146  109  139  158  140
132   99  154  102  133
ans = 99

141  127  147  145  126  123  136
127  135  106  141  117  121  118
126  134  107  141  117  122  118
ans = 135

105  124  122  138
117  108  141  115
ans = 108

112  124  123  139
105  123  126  137
113  105  131  139
ans = 123

123  118  102  115  146  152  134
126  143  108  138  115  136  134
ans = 143

136  103  126  124  113  136
152  130  115  115  113  136
ans = 130

158  123  123  117
129  149  106  147
153  115  148  109
ans = 149

149  153  157  148  150
152  151  152  149  150
138  151  140  137  136
ans = 151

148  107  149  108
100  153  108  143
139  121  124  139
ans = 153

110  107  131  109
110  106  132  107
ans = 106
---
[106 116 130 148 121 122 133] Out: 130

[[143 133 127 121 126 106 131]
 [125 133 125 140 123 137 127]
 [119 124 122 116 127 131 113]] Out: 137

[104 149  99 102] Out: 102

[114 123 148 151 155 127 122] Out: 148

[119 136 123 154] Out: 123

[135 156 126 103] Out: 126

[155  98 128 114 123 142] Out: 128

[[115 144 140 130 123 152]
 [141 118 105 136 127 124]
 [131 115 102 129 137 112]] Out: 141

[131 109 124 105] Out: 109
---
[147 130 156 142  99 134 102] → 130

[[117 153 104 120]
 [121 141 105 127]
 [128 124 130 123]] → 153

[[122 121 122 122]
 [105 111 116 132]] → 121

[130 119 107 139] → 119

[[139 139 118 116 129]
 [132 147 144 133 103]
 [132 115 141 118 125]] → 139

[107 116 105 140 134 143] → 116

[146 101 120 136 145 117] → 101
---
[[123 129 121 141 143 126]
 [134 122 125 116 120 128]
 [118 150 126  99 134 110]]: 121

[121 102 109 146 113 133]: 109

[[119 126 119 122 125 130]
 [133 126 151 100 149 148]
 [133 127 151 100 149 148]]: 119

[126 153 124 117 129]: 124

[124 136 105 121 118 114]: 105

[[125 102 138  99 156 155]
 [122 136 134 142 120 133]
 [123 106 115 102 125 124]]: 138
---
[140 142 136 151 118 153] ans = 142

[[149 123 111 104 116 127]
 [136 133 114 104 114 110]] ans = 123

[105 114 125 125] ans = 114

[143 114 139 142 110 157 137] ans = 114

[[109 110 114 138]
 [150 134 141 113]] ans = 110

[[131 145 143 119]
 [128 155 153 123]] ans = 145

[141 125 118 152 117] ans = 125

[153 124 142 134 137] ans = 124

[103 152 131 120 139 113 154] ans = 152

[[143 128 134 135 125 118]
 [118 138 148 154 123 118]
 [121 138 145 150 123 119]] ans = 128
---
[[120 134 129 129 140 125]
 [107 131 148 111 115 126]
 [135 124 128 122 149 132]] ==> 129

[[134 104 139 146 121 131]
 [133 132 123 129 125 115]
 [134 136 113 122 121 122]] ==> 146

[[113 143 129 145 156 130]
 [128 127 122 104 118 108]
 [144 137 129 114 111 114]] ==> 145

[[128 128 125 121 120 123]
 [124 107  99  99 106 116]
 [111 121 127 128 126 122]] ==> 121

[[128 120 150 110 115 127]
 [111 144 132 131 114 100]
 [140 149 137 117 127 137]] ==> 110

[[130 125 112 109 140 145]
 [129 103 102 110 138 146]
 [116 128 109 107 130 150]] ==> 109
---
[[128 125 139 151 105 133 131]
 [128 125 133  99 146 133 126]
 [128 125 139 146 131 133 134]] ==> 128

[[120 111 115 123]
 [137 110 152 122]
 [121 123 109 120]] ==> 120

[[112 139 141 125]
 [141 145 116 151]
 [103 114 154 127]] ==> 112

[[116 117 101 129]
 [135 139 103 142]
 [138 142 112 145]] ==> 116

[[143 122 124 137 132]
 [150 129 124 129 145]
 [153 129 120 129 145]] ==> 143

[[134 123 116 115 127 126 149]
 [128 128 128 128 128 129 129]
 [129 118 133 138 137 129 129]] ==> 134

[[127 105 123 148 126 106 144]
 [146 100 111 137 150 118 153]
 [145 100 105 130 151 127 154]] ==> 127

[[137 154 145 143 102 150]
 [108 146 143 137 122 140]
 [129 112 112 119 146 117]] ==> 137

[[100 157 106 126 130 116 139]
 [127 129 111 112 115 112 141]
 [148 103 124 125 135 148 103]] ==> 100

[[139 126 122 139]
 [151 116 127 133]
 [135 138 133 148]] ==> 139
---
Input:
[[135 139 139 126 107 125]
 [123 148 123 122 136 134]]
Output: 148

Input:
[[125 145 112 127]
 [148 133 134 136]
 [149 126 123 119]]
Output: 133

Input:
[[126 133 147 130 129 128 129]
 [122 140 116 139 109 128 136]
 [131 149 126 129 118 108 121]]
Output: 140

Input:
[[135 132 138 123 137 138 109]
 [105 135 144 120 142 139 141]]
Output: 135

Input:
[[114 120 103 144 131]
 [116 128 120 131 125]]
Output: 128

Input:
[[116 113 131 121 141]
 [144 142 126 138 123]
 [121 120 122 125 152]]
Output: 142

Input:
[[146 131 123 125 122 141 140]
 [123 152 136 141 138 114 121]
 [116 127 127 120 134 140 129]]
Output: 152

Input:
[[123 131 133 125 137 111]
 [122 125 107 118 117 140]]
Output: 125

Input:
[[155 130 137 125 140 132]
 [135 131 117 131 148 142]
 [138 144 144 106 153 119]]
Output: 131

Input:
[[121 135 152 112 134]
 [126 136 136 114 123]]
Output: 136
---
[108 132 130 129 106]	106, 108

[[148 138 122 150]
 [153 156 128 134]]	150, 153

[137 125 155 105 132 128 134]	134, 137

[146 142 153 158 146 135]	135, 146

[131 129 118 133 123 126 154]	154, 131

[[130 118 104 124 139 149]
 [148 140 137 132 117 115]
 [107 123 144 120 130 119]]	149, 107

[126 116 134 116 122 154 110]	110, 126

[[103 125 140 147 134]
 [118 117 131 135 130]]	134, 118

[127 129 158 128 126]	126, 127
---
[[103, 152, 105, 140, 122, 142],
 [127, 121, 132, 134, 138, 134]] --> 152

[[106, 121, 131, 134, 105, 118, 129],
 [135, 106, 140, 134, 136, 139, 128]] --> 121

[[134, 141, 100, 127],
 [138, 143, 125, 127]] --> 141

[[136, 133, 110, 130],
 [142, 142, 107, 121]] --> 133

[[108, 138, 125, 124, 100, 123, 124],
 [122, 129, 132, 140, 129, 108, 130]] --> 138

[[144, 152, 144, 145, 146],
 [118, 128, 120, 115, 116]] --> 152

[[141, 125, 133, 120, 129, 106, 132],
 [122, 127, 123, 129, 127, 129, 125]] --> 125
---
[125 102 135 132] ==> 135
[153 118 150 126 113] ==> 126
[145 101 134 137 138 136] ==> 138
[113 126 118 125  98] ==> 125
[109 106 129 123] ==> 129
[147 151 142 142] ==> 142
---
[103 131 156 109 125] yields 125
[110 125 119 152] yields 152
[149 140 106 102] yields 102
[107 117 124 145 127] yields 127
[122 112 150 116 127] yields 127
[106 113 125 120 113] yields 113
[130 135 125 129 128 133 155] yields 155
[117 103 118 119] yields 119
[126 130 143 149 133] yields 133
[157 108 122 115 135 113] yields 113
